128 stands for zero in the data rows.
Some points:
[169 108 189 124 126 150  93 167  63  91 152 127  88 181 144 174 142 160  50 124 126  99 152 120 106 162 106 131 101 105 137 169 144 104 181  88 130  88 152 173  97 126 118 179 151 151 138 142]
[159 159  93 189 181 130 167 172 164 130 121 102 104 100 146 188 169  85 132 113  67 120  83 118  69 147 155 155  75  97 163 123 119 131  85 177 116 110 167 154 134 146 118 122 151  86 120 134]
[140 137 106 153  90 137  94 151 159  89 138 141 169 165 168 165  99 120 108 163  59 152 100  98 115 113 100 165 154 132 130  65 105 113 138  99 128 199  62 137 119 153 171 102 179 132 152 140]
[132  89 119 124 133 168 184 112 151 128 184  95 172 139 134 205  96 120 136 124 126 113 120 121 197 116  78 115 141 127 168 109 106 169 139 148  75  74 131  72 165 131 140 185  97 124 159 151]
[156 144 175 148 108 147 105  67 137 113 118 166 141 125 118 143  75 128 144 133 152  98 158  80  54  64 154 176  85 138 134 123 110 150  55 110 150 111 133  86 160 153 118 171 120 135  78  98]
[114 191 153 140 161 162 125 153 127 146 144 108 174 177 115 148 103 130 163 112 122 164 170 133 128 121 114 140 140 160 190 134 137  85 138 115 137 127 195 151  57  60 129  72 138 177  97  94]
[146 150 104  76  95 148 143 118 135 150 116  92 116  47 124 163 143  64 144 120 144  65 136 123 105 126  83 129  99 119  99 159  61 128 154 141 155 163  75 145  65  86 127 132 103 177 136 134]
[ 94  67 174 137 136  60 157 127 150  88  92  95 167 134 150 155 156 135 146 101 138 129 158 115 127 156 121 118 162 155  65 112 101  27 111 111  92 112 119 141 124 193 105 142 109 160 111 110]
[ 88 101 114 172 157 153 118 117 141 162 110 136 104 111 154 130 120 141  90 172 151 111 145 225 100 124  94 183 133 139 100 130 127 140 171 125  84 120 143  94 143 148 107  92 135 178 167  38]
[106 124 110  92 152 118 119 122 157 142 182  98 130 120 147 119 134 130 143 129 126 164 127 186 155 135 184  95  48  89 100 131 156  99  65  49 123 148 133  61 110 115 137 168 144 147 167 144]
[124 100 156 116 232 145  74 174 111 137 127 115 147 126 124 110  94  93 112  78 129 161 127  67 107 117 113  91 129 127 101 127 171 154 186 164 116 169 114  70 122 135  89 135  93 122 148 137]
[101 157 128 170 123 125 178 125 113 126 139 135  71 116 104 128  67 159 171  94 154 118 101 162  90 102 124 135 191 108 122 162 103  95 164 107 177 139 102 118 121 150 107 185 185  99 164 166]
[ 94  59  97  58 142 167 152 152 102 117  81 159 137  71 186  96 100 172 149  68 127 140 145  98 149  95 118 141  80 112 159  80 132 101 103 113 164 115 153 192 160 120 158 134 140 104 134 122]
[170  97  89 105 153 139 125 124 127 122 150  79 104 163 167 110 128  87 139 180 199  93  68 105 148  94 153 135 193 108 127 108 171  85 139 117 156 106 122 145 156 109 135 130 116 180  82 117]
[158 132  80 141  73 165 112 165 144 119 176 117 107 117  84  90 146 158 166 136 111 134 144 117 103 160 177 144  66 208 115  89 121  97 171 142 124  86  94 164 158 118  78 135  80 124 128 117]
[ 57 122 134 129 131 135  90 124  97 145 146 187  71 164 165 156 156 153 174 100 135 113  90 126 135  96 194 100 152 138 152 106  97 145 157 201  81 105 133 111  80 164 175 120 127 159 115 165]
[162 179 153  70 141 146 167 182  96 138 149 155 123 153  80  96 142 128 140 129 101 136 118 143  81  97 104  86 144 114 109 100  77 151  85  68  43 166 126 169 171 109 150 150 102 119 111  89]
[142 140 127 153  94 117 145  91 132 174  14 120 151 169 115 124 102 159 113  77 152 120  62 129 142 141 159  97  91 130 141  94 160 121 184 129  72 143 105 110 124  93 107 176 154 154 111 127]
[189 112 120  86 149 114 130 133 170 168 117 169 110 117 125 145 127  97 130 143 142 130 184 145 142 135 163 110 149 177 209 176 149 132 106 144 105 152  57 157 120 177 138 147 152 104 134  90]
[183 174 111 110 137  62 115 138 155 141 141 205 155 103 128 117  89 132 134 194 134  63 143  94 177 126 150 115  99 106  97 108 100 141 166 119 141 127 194 145 113 136 118 101 146  90 167 112]
[133 112 119 170 159 113 141 115 104 164 131  71 110 174 103  81  84 126  37 123 114 128 137  96 167 109 145  97 100 153  92 171  62 111  80 159 142 107 163 167 140 139 194 119 116 165 133 122]
[119 129 155 187 140  75 151 102  50 169 147 146 144  78 126 142 159 121 138 146  93 168  87 108 137 141 119 112 143 173 177 109 158 152 131 100 159 105  82 140 157 106 136 129 115 195 183 138]
[126 137 178 198 138 174 111 177 118  90 117 136 152 104  88 115 119 130 167 118 142 126  92 138 229 147 137 153 118  61 118 192 116 120 149 108 122 152  96 137 142 150 127 108  96 131  90 121]
[168 116 146 132  94 172 188 147 143 180 125 113 141 126 162 129 167 164 141 178 134 191 125 122 141 120 145 136 149 157  49 117 129 216 123 130 184 123 129 145  59 157 124 153 144  97 101 108]
[ 88 182 109 115 144 161 174  90 131 125  96 200 107  94 112 114 165  74  71 192  95 174 175 115 135  94 112 128 116 115 110 147 163  72 147 134 123  82  93 133 118 124 140 141 128 102  86 158]
[ 66 145  65 134 120  89 106 130  95 132 153 123 128 149 122 117  91 101 126 110 159 109 122 165 139 176  70 103  92 100 120  61 163 168  69 134 151 104 105 172  98 185  89 145 128  92  91  99]
[122 120 125 116 143 125 100 140 133  38 101 141 144 100 123 141  92 112 139 165 194 161  82 180  99 119 120  90 113 212 124 161 143 163  89 103 100 100 145 149 128 108 145  92 161 112 112 211]
[ 91 175 139 122 134 193  71 119 172 126 113 139 140  80 137 102 142 130 125  85  98  59 140 143 122 194 137  90 172 161 106 120 161 152  83  80 168 114 136 100 148 138 191 141 113 145 126 136]
[125 113 103 130 130 166 153  96 131 150 131 157 157 148  49 146 184 168 116 121 124  93  84 131 142  62  88 122 148 148 110 120 174  84  95 150 150 176 168 122 119 183  70  98 115 130 185 159]
[182 119 112 129  82  99  89 132 105 172 128 121 158  88 171  51 129 132 115  78 106 141 122 132 117 119 105 186 193  83 147 162 126 129  95 135  87  79 126 121  95 136  90 118 128 139 163 172]
[ 92 118 175 133  58 110 131 154 209 126 167 104  99  64 105 132 121 125  55 112 137 131 139 120 164  99 158 103 163 113 142 102 156 146 137 140  98 152 151 161 137  94  89 100 160 134 113 136]
[102 173  92 117 125  75  93 140 135 143 126 106  77 147 143 166 163 168 119  97 167 161 122  60 164 109  99 184 109 159 130 188 130 134 143  74 128 108 134  74 137 127 141  86 105  98 111  81]
[145 153 100 134  80  95 129 201 112  88  79 113 140 140  88 146 143 122 117 123 191 168 178 130 105 128 138 146 149  78 129 106 149 141 129 194 160 134 142  83 162 145 181 140 113 182 176 117]
[136 118 134 128 150 132 130  83  52  90 115  76 140 135 136 128 159  63 126  98 123 118 185 159 154  98 194 152 145 138 118  85  88 154 155 103 121 152 137 100 135 156  82  75 184 131 133 152]
[155  88 182 160 149  90 120 157 158 114  92 128 103 188 105 125 131 112 127 116 115  98 156 188 149  80 129 142 127 130 130 100 131 125 121 144 192  82  91 103  92  36 144 114  66  57 145 106]
[109 156 173  59 102 110 119 119 110 149 141  85 198 132 157 104 139 106 127 142 120 112  70 185  92 136 120 131 103 149 162 136 126 112 179 137 173 116 152 115 195 189 155 111 117  65  85 143]
[144 124 106 115 118 116 120 127 202 122 127 163 132 192 158  93 164 129 157 121  78 142 163 126 117 134  77  64 117 103 131 182  97 151 144 153 170 107 124 122 177 108  72 122 192 183  91 138]
[175  99 148 124 112 130  51  83 118 157 130 141  54  91  94 135 163 122 159 137 123 188 126 133 151 167  70 101 126 117 126  90  93  87 108 150 128 153 152  99 144 108 155 139 175  80 107 115]
[ 95 127 180 126  99 162 184 126 136  80 113 111 116 145 137  55 141 129 126 187 144 129  97  61 104 176 121 112 119 130 178 149 100 124 110 154 105 122 105  98  82 121 102  95 154  95 201  93]
[108  77  90 164  80 145 120 105 119 180 115 174 138 154 155 151 118 101 118 158 153 139 151 115  73 170 160  81 132  99 138 156  96 130 122  80 149 174 151 152 143  98 114 102  51  74 140 150]
[ 84 125 124 102 114  93 127 161  83 157 140 131 144 139 122 125 114 115 166 159 109  65 151 106 138 184 137 198 128 164  81 158 180 126  77 162 101 180 145 117 141  66 145 164 179 107 105 172]
[112 131 101 101 146 122 115  36 151  56 167 143 160 131 120 112 141 127 131  97 117 165 101 155 123 155 158 169 153 114 102 171 146 152 149 164 126 161 154 199 155  88 160 175 105 114 161  60]
[143  90  99 128 107  91 179 102  88  72 150 119 106  91 110 108 103 167 111 128  47 111 131 139 121 131 125 116 153 117 162 147 154 147 165 138 118 160 164  65  72 140 131 120  75 139  51 114]
[127 163 141 111 192 106 137  75 144 126 129  90  98 148 130 155 115 233 133 147 156 132 166 119 120 157 123 152 131  68 132  99 146 168 134 139 107 131  77 162 157 109 131  67  87 143 124 203]
Along one direction, these points spread out more than along any other. Take the direction at right angles to it along which they spread out most. Go by this last direction. How far along it is each point below, from 0 to 99? 50 is the average, and the first point above lies past it. One standard deviation of the points above along it is 16.
[175  99 148 124 112 130  51  83 118 157 130 141  54  91  94 135 163 122 159 137 123 188 126 133 151 167  70 101 126 117 126  90  93  87 108 150 128 153 152  99 144 108 155 139 175  80 107 115] 56
[146 150 104  76  95 148 143 118 135 150 116  92 116  47 124 163 143  64 144 120 144  65 136 123 105 126  83 129  99 119  99 159  61 128 154 141 155 163  75 145  65  86 127 132 103 177 136 134] 69
[168 116 146 132  94 172 188 147 143 180 125 113 141 126 162 129 167 164 141 178 134 191 125 122 141 120 145 136 149 157  49 117 129 216 123 130 184 123 129 145  59 157 124 153 144  97 101 108] 73
[ 91 175 139 122 134 193  71 119 172 126 113 139 140  80 137 102 142 130 125  85  98  59 140 143 122 194 137  90 172 161 106 120 161 152  83  80 168 114 136 100 148 138 191 141 113 145 126 136] 18
[143  90  99 128 107  91 179 102  88  72 150 119 106  91 110 108 103 167 111 128  47 111 131 139 121 131 125 116 153 117 162 147 154 147 165 138 118 160 164  65  72 140 131 120  75 139  51 114] 51
[159 159  93 189 181 130 167 172 164 130 121 102 104 100 146 188 169  85 132 113  67 120  83 118  69 147 155 155  75  97 163 123 119 131  85 177 116 110 167 154 134 146 118 122 151  86 120 134] 63
[140 137 106 153  90 137  94 151 159  89 138 141 169 165 168 165  99 120 108 163  59 152 100  98 115 113 100 165 154 132 130  65 105 113 138  99 128 199  62 137 119 153 171 102 179 132 152 140] 58
[ 88 182 109 115 144 161 174  90 131 125  96 200 107  94 112 114 165  74  71 192  95 174 175 115 135  94 112 128 116 115 110 147 163  72 147 134 123  82  93 133 118 124 140 141 128 102  86 158] 70
[189 112 120  86 149 114 130 133 170 168 117 169 110 117 125 145 127  97 130 143 142 130 184 145 142 135 163 110 149 177 209 176 149 132 106 144 105 152  57 157 120 177 138 147 152 104 134  90] 68
[133 112 119 170 159 113 141 115 104 164 131  71 110 174 103  81  84 126  37 123 114 128 137  96 167 109 145  97 100 153  92 171  62 111  80 159 142 107 163 167 140 139 194 119 116 165 133 122] 59
[126 137 178 198 138 174 111 177 118  90 117 136 152 104  88 115 119 130 167 118 142 126  92 138 229 147 137 153 118  61 118 192 116 120 149 108 122 152  96 137 142 150 127 108  96 131  90 121] 49
[ 92 118 175 133  58 110 131 154 209 126 167 104  99  64 105 132 121 125  55 112 137 131 139 120 164  99 158 103 163 113 142 102 156 146 137 140  98 152 151 161 137  94  89 100 160 134 113 136] 60
